Rotation paths and how fast each direction turns (degrees per step)
Each turn is a multiple of 5 degrees from 10 to 175, or 0.
Each row of a path follows its step; steps can be skipped.
Path 1:
step 0: 1.42, -0.25, -2.64, -0.68, -1.04, 3.17, -0.75, -1.96, 1.76, -1.41, 0.40, 0.64, -2.54, 1.85, -2.08, 0.94, -0.66, 0.58, -0.69, 2.43, 1.04, 0.48, 1.05, 1.63, 2.77, 0.55, -0.30, -1.63, 3.62, 1.20, -0.82, 2.12, 0.10, -2.17
step 1: 0.60, 2.74, -1.36, -0.19, -0.52, 5.00, 0.88, 0.20, 1.67, 1.57, 0.60, 0.83, 2.48, -2.38, -0.35, 0.86, -1.15, 1.37, 1.21, -1.03, -0.90, 0.17, 2.70, -1.25, -0.73, 0.15, -0.30, -1.35, -2.46, 2.51, 2.22, 0.95, 1.37, -0.74
step 3: 0.61, 2.37, 1.12, -2.09, -1.04, 4.89, 0.29, -1.42, 2.09, -0.37, -0.21, 0.27, -0.08, 1.52, 1.36, 1.19, -3.00, 1.73, -0.07, -0.86, -0.43, 0.23, -0.31, 1.22, -1.62, -0.06, -1.94, -0.49, 2.93, 1.80, -1.75, -1.09, 1.54, -1.91
step 4: 1.45, 0.65, -2.15, -1.63, 0.49, 0.59, 1.48, -0.53, 1.49, -0.40, 0.04, -1.07, 1.76, -3.87, 2.60, 1.67, 0.11, 1.92, 0.28, 0.76, -4.05, 0.38, 1.80, -1.78, -0.91, 0.97, 1.25, -2.10, 0.43, 0.85, -0.57, -0.57, 0.32, 3.07
step 5: 1.11, -2.74, -1.65, -2.76, -1.47, 1.11, -1.06, -0.83, 2.45, -0.63, -0.44, -0.03, 0.08, 0.40, 0.60, 1.59, -0.28, 2.38, -0.23, 0.41, 1.64, 4.12, -2.33, -1.32, 0.68, 1.38, -1.63, -0.38, 4.03, -0.65, -0.72, 0.87, -0.88, -1.34
step 6: 1.02, 3.54, -0.81, -1.67, -1.05, 2.40, -0.06, 0.25, 1.88, 1.81, 0.13, 2.39, -0.80, -0.06, 0.35, 1.84, 1.72, 4.95, -1.25, -1.09, -2.88, -0.16, 1.00, -0.84, 0.37, -0.40, -0.08, -0.27, -1.97, 1.03, -1.98, -0.66, 0.35, -1.25
step 8: 0.17, -1.51, 1.15, -1.41, -1.86, 3.97, 0.30, -0.49, 2.73, 1.71, 0.44, 0.13, -1.39, 1.88, -0.69, -0.81, 0.58, 1.68, -1.48, -1.17, 1.23, 1.46, -0.56, -1.79, -3.30, 0.42, 0.03, -1.52, 0.42, 2.45, -1.62, 1.81, -0.52, -3.24
step 10: -0.61, -1.98, -1.82, -3.11, 0.24, 1.28, 0.23, -1.21, 1.46, -1.79, 1.79, 0.01, -1.37, -0.79, 1.13, 0.49, -3.83, -0.02, 0.01, 2.10, 0.99, 2.45, -2.08, -1.06, -0.51, 1.22, 2.55, 0.01, 1.61, 2.89, 0.69, 2.89, -0.46, -1.62
step 12: 0.57, 3.09, -2.31, -4.47, 0.67, -1.17, -1.03, -0.89, -1.01, 0.18, -0.83, -0.26, 2.55, -3.02, 2.07, -1.00, -2.26, 1.53, -0.29, 2.51, 0.86, 2.23, 0.45, -1.60, 0.54, -1.18, 0.07, 0.74, 0.13, -0.02, -0.45, 1.59, -1.08, -0.89
step 13: -2.73, -0.30, 1.60, -2.49, 1.02, 2.23, -0.72, 0.21, 4.02, -1.21, -0.50, -0.32, -2.27, 0.88, 1.07, -0.13, -0.66, 0.82, -1.61, 0.82, -0.96, 1.24, -0.64, -2.04, -1.03, 1.33, -1.78, 2.43, 0.17, 2.72, -2.92, 1.44, -0.80, 0.11
Speeds:
-0.96, -1.42, 0.29, 0.15, -0.48, 0.20, -0.93, -0.38, 1.32, -0.13, -0.11, -0.36, -0.24, 0.61, 0.12, -1.13, 0.11, 0.04, 0.52, -0.13, -0.53, 1.83, 0.31, 0.32, -0.33, -0.70, 0.51, -0.41, -0.55, -0.97, 0.68, -0.95, -0.10, 0.05	125
0.33, 1.09, 1.46, 0.50, -1.47, 0.78, -0.30, 1.06, 1.10, -0.37, 0.52, -0.21, -1.11, 0.37, -0.56, 0.08, -0.89, 0.15, -0.71, -0.15, 0.26, -0.43, 0.07, -0.49, 0.07, 1.29, -0.40, -0.29, -0.16, -0.84, 0.09, -0.37, 0.04, -0.26	140
-0.86, 1.23, -0.54, -0.30, 0.10, 1.29, -0.29, -0.37, -0.15, -1.70, -0.37, 0.16, 0.45, -0.61, -0.74, -0.93, -0.85, -0.78, 0.19, 0.08, 0.24, -0.27, -1.07, 0.13, -0.86, -0.67, -0.04, -0.54, 0.09, -0.20, 0.27, 0.40, 0.20, 1.29	40
-0.22, -0.48, 0.85, 0.24, -0.16, 0.20, -0.36, 0.13, 0.71, 0.47, 0.96, -0.02, 0.90, -0.66, -0.03, 0.29, -0.84, -0.97, -0.10, 1.45, 0.34, -0.68, 0.79, 1.32, -0.12, -0.79, 0.50, -0.36, -0.24, 0.39, 0.52, 1.31, 0.70, -1.04	40
-0.01, 0.15, -0.53, 0.16, -0.96, -0.11, -0.70, -0.95, -1.04, -0.22, -0.25, -0.92, 0.40, 0.19, -0.07, 0.85, -0.46, 0.90, 0.28, 0.53, 1.11, 0.24, 0.00, -0.03, -1.31, 0.34, -0.44, 1.36, -0.04, -0.08, 1.37, -0.65, 0.79, -0.78	160
Path 2:
step 0: -0.06, 2.49, -0.95, -1.31, -0.70, 1.84, -4.55, 1.32, -1.31, -1.46, -0.10, 1.65, 2.72, 1.92, -0.26, -2.88, 2.14, -0.98, -3.24, -2.21, 0.19, -0.53, 3.73, 0.54, -0.73, -3.63, -0.63, 0.62, 0.84, -1.71, -1.58, -1.93, -0.40, 0.28
step 1: -2.06, 3.08, 3.73, 0.23, -1.00, 2.10, 1.58, 3.07, 1.57, 0.57, 0.71, 0.09, 3.93, 0.15, 1.49, -0.48, -1.18, -0.43, 0.34, -2.84, -0.80, 0.97, 1.02, 1.34, -2.95, -0.74, 2.04, 1.60, 0.06, -1.18, -3.88, 2.05, 0.93, 1.97
step 2: -2.19, 3.70, 1.99, -0.46, 0.80, -1.42, 0.26, 0.22, 0.05, 5.05, 1.01, 1.51, 2.06, -1.70, -0.92, -1.21, 0.99, -0.29, -2.95, -0.80, 1.17, 2.44, 2.05, 1.34, 1.72, -4.36, -0.18, 1.16, -1.30, 3.43, -0.39, -0.53, -1.18, -0.25
step 3: -0.75, 0.82, 0.37, 1.33, 0.58, 1.59, -0.09, 0.88, -1.20, 1.19, -1.56, 2.41, 0.59, -4.65, 3.99, -0.33, 3.63, 1.33, -0.45, -1.92, 0.94, 1.59, 1.18, 0.30, -1.22, -0.43, -1.73, 3.39, -0.11, -2.08, -3.58, -1.99, -1.08, 1.69
step 4: -1.57, -0.38, 3.76, -0.02, 2.61, 2.65, -1.02, 2.81, -2.16, -0.60, 0.70, 2.30, -0.48, -3.32, -3.83, 0.37, -1.91, -1.96, -2.79, -0.97, 2.82, -1.05, 0.22, 1.79, -1.56, -1.43, 0.70, 1.88, -0.84, 0.29, -2.29, -1.24, -0.53, -0.34
step 5: -2.95, -0.53, 2.13, 0.94, 0.51, -1.59, -1.48, 0.97, -1.79, -2.00, 2.67, 2.70, 3.38, -2.13, 1.10, 0.84, 3.41, 0.48, -0.68, -1.69, 1.22, -0.81, 1.26, -1.39, -3.16, -3.05, -1.11, 2.17, 0.79, 2.23, 1.85, 2.59, 0.80, 0.98
step 6: -0.90, -0.88, 3.88, -0.61, 0.31, 1.78, 3.43, 0.94, -2.85, 0.40, -0.22, -1.66, 2.94, -2.23, 0.10, 4.75, 1.71, 1.73, 1.76, -0.66, 1.24, 0.33, 1.88, -0.73, 0.43, -1.82, 0.38, 0.23, -2.75, 2.44, -2.40, -2.30, -0.16, 0.24
step 7: -1.57, 0.71, 1.64, -1.54, -0.59, -0.10, -2.57, 1.39, -1.24, -0.81, -0.97, 1.24, -1.34, -2.78, 1.04, 0.95, 1.87, -1.69, 0.34, 3.34, 1.65, 1.94, -0.62, -0.12, -3.12, -2.14, -3.30, -1.18, 0.37, 4.59, -1.85, -1.94, -1.21, -2.36
step 8: 0.68, 2.52, 2.22, -1.35, -2.57, 2.74, 0.61, -0.51, -6.06, -2.82, -1.44, 2.04, -0.06, -0.49, -0.30, 1.09, 0.59, 2.62, 1.64, -1.35, 1.27, -2.55, 0.37, 0.98, -2.42, 0.66, -2.89, 1.84, 1.29, 1.08, -0.20, 0.55, -0.86, 0.84
step 10: 1.40, 1.55, 4.75, -0.49, 0.16, -1.33, -1.98, -1.28, -3.39, -1.22, -0.54, 0.10, -0.29, 1.35, 4.85, -1.14, 0.44, 0.31, 1.66, -0.75, 1.28, 1.66, 1.51, -1.30, 0.99, 0.26, -1.06, 0.02, -1.33, 4.57, 1.86, -1.34, 0.99, 2.14
Speeds:
-0.18, -1.07, 0.19, -0.12, 0.61, -1.34, 0.21, -0.48, 0.66, 0.06, -1.22, 0.71, 0.16, 1.08, 1.32, -0.39, 0.61, -0.41, 0.00, 0.16, 0.38, -0.04, 0.53, 0.36, -1.42, -0.76, -0.68, 0.11, 1.44, -0.31, 0.36, -0.19, 0.01, 0.04	155
-0.77, 0.35, -0.52, -1.21, -0.24, -0.69, -0.91, -0.09, -0.02, 0.29, 0.76, 1.10, -0.83, -0.60, 0.59, -0.70, -0.77, -1.20, -0.41, 0.19, 0.01, -0.17, 0.16, -0.08, 0.67, -0.41, 0.11, -0.04, 0.13, 1.76, 1.11, 0.08, 0.74, -0.54	140
-0.40, 0.28, -1.49, -1.22, 0.64, 0.40, 0.12, 0.27, -1.48, 0.16, 0.05, -0.56, 0.72, -0.42, 1.34, 1.05, 0.02, 0.72, -0.55, -0.13, -0.23, -0.28, 0.99, 0.09, 0.53, 0.26, -0.11, 0.06, 0.87, -1.18, 0.52, 0.33, 0.19, -0.32	135
Path 3:
step 2: 0.24, -0.28, 0.43, -2.81, 0.11, -1.69, 2.13, 2.69, 2.83, -3.40, 0.02, -0.30, -0.96, -0.89, -0.88, -1.09, 2.19, 0.25, -0.82, 3.50, -1.14, -3.27, 1.25, 2.24, -0.42, 1.39, 1.34, -1.24, 0.78, -5.19, -1.29, 0.49, -1.26, 2.92
step 3: -0.04, -1.27, -3.21, -0.40, -1.30, -2.93, -1.60, 0.71, -0.64, -1.89, -0.27, 2.10, -2.03, -3.90, 0.60, 1.38, 0.25, -2.03, 1.26, -0.68, -2.37, -0.02, 2.16, -2.85, 1.22, 3.41, 0.57, -2.79, -2.41, -3.77, -0.64, 1.16, 0.57, 1.79
step 4: -2.06, 1.90, -1.57, -2.33, -3.88, -0.12, 1.88, 0.36, -1.08, -1.14, -1.56, 0.03, -3.07, -2.38, -1.42, 0.64, 2.46, -3.06, 1.36, -1.53, 1.39, -1.74, -2.90, -2.66, -0.31, 1.36, 2.98, -1.69, 0.53, 0.45, 1.26, -1.95, 2.94, 0.72
step 5: -0.09, 0.11, -1.44, -1.85, -1.40, -2.12, 3.58, 0.60, 0.02, -1.17, -1.85, 3.35, -3.19, 1.20, -2.87, 0.65, -1.34, 0.92, -1.39, -0.71, 2.15, 0.07, -2.32, 1.16, -0.88, 0.50, 2.67, -0.35, -0.23, -3.75, 3.08, -1.18, -3.45, -1.04
step 6: -1.25, -0.78, -2.85, 1.65, -0.02, -3.53, -1.48, 1.36, 2.65, 1.34, -3.98, 4.70, -0.30, 2.08, -2.90, -0.26, 0.94, 0.77, 1.21, -3.20, -0.41, -0.79, -0.19, 0.50, 0.71, 2.19, -0.41, -0.65, -1.64, -1.02, -1.86, -2.60, -0.31, 2.08
step 9: -4.97, 0.25, -0.93, -1.06, -1.66, -4.37, 0.75, -1.40, -1.12, -0.84, -2.03, 0.24, 0.94, -1.64, -0.17, 2.91, 0.53, 1.02, 1.49, 2.51, -0.03, -2.00, -1.87, -0.42, -0.96, 2.87, 0.78, -1.34, 0.15, 0.10, -1.76, -4.05, 2.42, 1.85
step 10: -1.51, 1.50, 0.95, -1.67, -3.24, -2.62, 3.80, 0.47, 2.41, -2.97, -0.27, 1.33, -0.62, -1.88, -1.57, -1.14, 2.06, 1.61, 0.93, 2.66, 1.96, -0.96, 2.63, 0.36, -1.86, -0.78, 3.35, -1.55, -0.33, -2.74, -0.52, -0.50, -2.55, 1.86
step 11: -0.09, -0.36, -0.55, -0.72, -2.23, -2.42, 0.13, 0.89, 1.78, 1.49, -2.19, 1.77, -2.01, -1.86, -0.85, -0.37, 0.40, -0.95, 1.00, -2.74, -0.70, 2.14, 1.86, 0.43, 1.51, 2.14, -0.28, -4.52, -2.72, -5.09, 0.50, 1.41, 0.89, 3.26
step 12: -1.29, -1.34, -3.02, -1.10, -1.84, 1.53, 2.96, 0.73, -0.08, -1.82, -3.08, 0.99, 0.05, -0.40, -1.85, 0.05, 1.51, -4.50, 0.18, -2.17, -0.93, -2.91, -2.81, 0.36, 0.71, 1.47, 1.08, -2.11, 0.95, -0.85, 0.51, 0.21, 3.86, 2.76
step 13: 0.32, -0.12, -2.25, -2.63, 1.33, -0.42, 1.49, -0.23, -1.29, -4.93, -1.51, 3.29, -3.13, 1.18, -2.31, 0.04, -1.20, -0.49, 0.81, 0.31, -2.11, -0.69, -3.32, -1.08, -1.21, -1.17, 2.69, -1.18, -0.56, -3.50, 1.01, -1.52, -2.69, -0.38
Speeds:
0.00, 0.22, 0.06, -1.06, -0.74, -0.93, 0.07, -1.07, -0.55, -1.56, -0.29, -0.55, -0.61, 0.41, 0.79, 0.66, -1.22, 0.00, 0.66, -0.12, -0.10, -0.10, -0.48, -0.73, 0.33, -0.18, -0.26, 0.16, 0.01, 1.53, 1.11, -0.73, -0.30, -0.35	80
-0.55, -0.98, 0.81, 0.54, -0.39, 0.50, -0.04, 0.89, -0.12, -0.85, 0.23, -0.75, -0.01, 0.36, 0.31, -0.16, 1.44, 0.22, 0.99, -0.50, -0.35, 0.77, -0.55, -0.69, -0.69, -1.26, 1.24, 0.87, -0.82, -0.22, 0.23, -0.79, 0.15, 0.33	125
1.65, -0.21, -1.05, -0.02, -0.10, 0.61, -0.79, 0.45, -0.56, 0.05, -0.35, 0.10, -0.08, 0.62, 0.48, 0.25, 0.21, 0.00, 0.29, 2.54, -0.01, 0.19, -0.48, -1.21, -0.47, 0.23, 0.03, -0.42, 0.17, -0.18, 0.02, -0.18, 0.61, 0.48	70
-0.17, 0.07, 0.00, -0.23, -0.54, 0.29, 0.29, 0.44, -0.57, -0.64, 1.70, -0.05, -0.90, 0.87, -0.23, -0.79, -1.11, -0.19, 0.12, 0.56, 0.98, -1.03, -0.16, 0.58, -0.70, -0.91, 0.44, 0.09, 0.22, -0.51, -0.19, 1.27, -1.07, 0.71	135
0.19, -0.20, 0.24, -0.83, 0.00, 0.91, 1.69, 0.41, 1.13, -0.41, -0.13, 0.08, -0.73, -0.94, 1.25, -0.33, -0.94, -0.15, -0.45, -0.41, -1.15, -0.15, -0.14, -1.20, -0.36, -0.08, -0.21, -0.62, -0.30, -0.66, -0.61, 0.52, 0.78, 0.23	40
0.77, -0.38, 0.64, -0.37, -0.49, 0.63, 0.53, -0.66, -0.04, 0.42, 1.70, 0.90, 0.26, -0.45, 0.79, 0.14, 0.20, -0.96, 0.82, 0.22, -0.35, 0.03, 0.66, 1.03, 0.50, 0.74, 0.40, -0.31, 0.13, -0.21, 0.41, -1.77, -0.29, 0.73	45
